Named turns come first, each shown by rows before and after it. Which turns, in which order, take the first row of each pair that follows to the second? Write the first one first, as in the answered first pair.
turn H:
[ 13  -5 -15   8 -24  -5   8  11 -15 -15  14  -1 -33  18   4   8]  ->  [ -4 -18 -19 -13 -34 -11  19  10 -11 -11   4   6 -19   5  19 -16]
[-18   4  30  23  16  17 -15 -30   5  -8   8  -8 -15  -4 -20   1]  ->  [-39   4  10  21  -6  11  -7 -21   3  -4  15 -14 -18 -23 -23   0]
[11 11 19  6 22  7 -6  4 -2  4 -2  5 12 15 -5  1]  ->  [ -6  14  -2  11   3  -2  -2  17  -5   3  12  -7   9  -2 -19  11]
turn V:
[  0   2   7  12  22   3 -15 -13  19  -9   6  -4  -1  -1  -9  27]  ->  [ -4   1   5  12  23   5 -16 -12  21 -11   5  -6   0  -3 -11  27]
[ -4  -7  27 -20  12  -3  -6 -10   6 -15  -7   5  -5  22  25 -21]  ->  [-10 -12  21 -19   7  -6  -2 -14   7 -24  -4   1 -18  16  23 -18]
[ 11  25   0   1  12   9  -3  16   8  19  -1  -6   1   3 -16  13]  ->  [ 22  20  -1   3  19  12   0  10   6  14  -1  -5  -6  12 -13  16]
[ 36  13  17   9  29   5 -14  19 -14  17 -18   8   6  46  12  10]  ->  [ 37  -4   9  23  15   3  -8   6 -10  -7 -11   7 -28  44  24  10]
turn E:
[  3   4   7   1   0   8  -4 -12  -9   4 -22  19  22   6  -2 -20]  ->  [  9   2  12  15   5  14  -9 -26   0  -3 -23  17  10   4  -4 -12]
[ 26 -25   9   5   7   0 -22 -38  -1   1 -30  -4 -14  -8   6  -9]  ->  [ 28 -36  -5   1  -7  -5 -10 -28  -7  -6 -25   0 -24  -6  15 -13]
[  8 -12  -4   0 -15   7   0  -7   9 -12  18   4 -39   7  10  16]  ->  [ -2 -11 -11 -22 -27  -4  13  19  -8   1  17  11 -14   5  18   1]
[  7   3   9  -2  11   4  -7  -6   9 -10   1  -3  -7  -2  -2   1]  ->  [ 10  -4   1  -4   3   1   1  -1   1 -16   5  -2 -14   1   3   1]
turn Z:
[ 27  -9  10 -29  26   0   2  -5 -16   4 -14   8   6  42  26 -32]  ->  [ 34  17  -8  -1  19   0 -13  27 -23  10  14 -11   8  42 -22  16]
[ 25 -10  12   7   2  11   1 -14  -8 -15 -12   3 -20  21   2   6]  ->  [ 17   6   8  15   4  12  -8 -11   3  -6  -3 -10  -7   4 -27  24]
[  5 -14  17  -7  -1  10  -8  -5   1   0  -3 -20   4  -1   5   1]  ->  [ 10 -14  15  -8  -1  12  -3   5  -4  -1   4 -21   2   3   4   6]
[ -4  -5 -20   6 -12  12   7  -4  -3  -4  -9  -3 -17   6  19   2]  ->  [ -9   4 -26  12 -11  14   0   0   2   3  -4 -15  -9  -4   0  16]
Then:
Between the rows of a pair lie 2 to 4 turns.
[ 18  -5 -19   0 -20  -4  13  34 -29  -1  14   2 -15  21   2  17]  ->  [  1 -25 -17 -12 -23  -8  23   7 -15 -19   4   8 -26  11  28  -7] => H then H then V then V
[ 14 -18 -11  10 -19  -3  -1   2   2  -3  16   1 -38  13   9  11]  ->  [-17 -14 -18  -8 -34 -14   6  12   3   6  10  -2 -10 -12  11  -9] => H then V
[  9  35  10 -14 -10 -12 -34  23 -26  13 -19   2  54 -28 -25  27]  ->  [ 19   8  42 -13  23   0 -33 -34  -2 -10 -45  19  34 -22  14  -1] => Z then E
[-28  -3 -26  -3 -31   0   6  38 -18   2  16 -35  14 -17 -21  16]  ->  [ -6  13   4  -5  11  11 -12  32 -14  29  -4 -23  46   1 -31  17] => E then V
[ -5   8  34  -7  12 -17  16 -17  18  11 -24  12  19   6 -10  -3]  ->  [-21  10  23 -11   2 -21  22 -12  17  16 -19  11  26  -4  -9 -10] => H then H then H
[ -9  -1 -11  28  12  -2  -5 -14  -1 -12   6  -4 -30  -3  -8   8]  ->  [  0   9   4  29  29   1 -15 -13   0   1   1  -2 -14   4 -15  10] => H then V then H then H
[  0 -12  13  11   8   8  -7 -29  18 -15 -16  -1  -7 -12   8 -12]  ->  [-18 -11  -8 -13 -19 -10  12  14  -2   4  -9   1  17 -18   6 -22] => E then Z then H then E
[-24   6  -9 -16 -18 -18   8   1   1  -1  -7 -26  28 -13  -6 -19]  ->  [  4 -18  -2  -9 -13 -13  15 -19   2 -30  -8 -17 -16  16  19 -20] => H then E then V then E
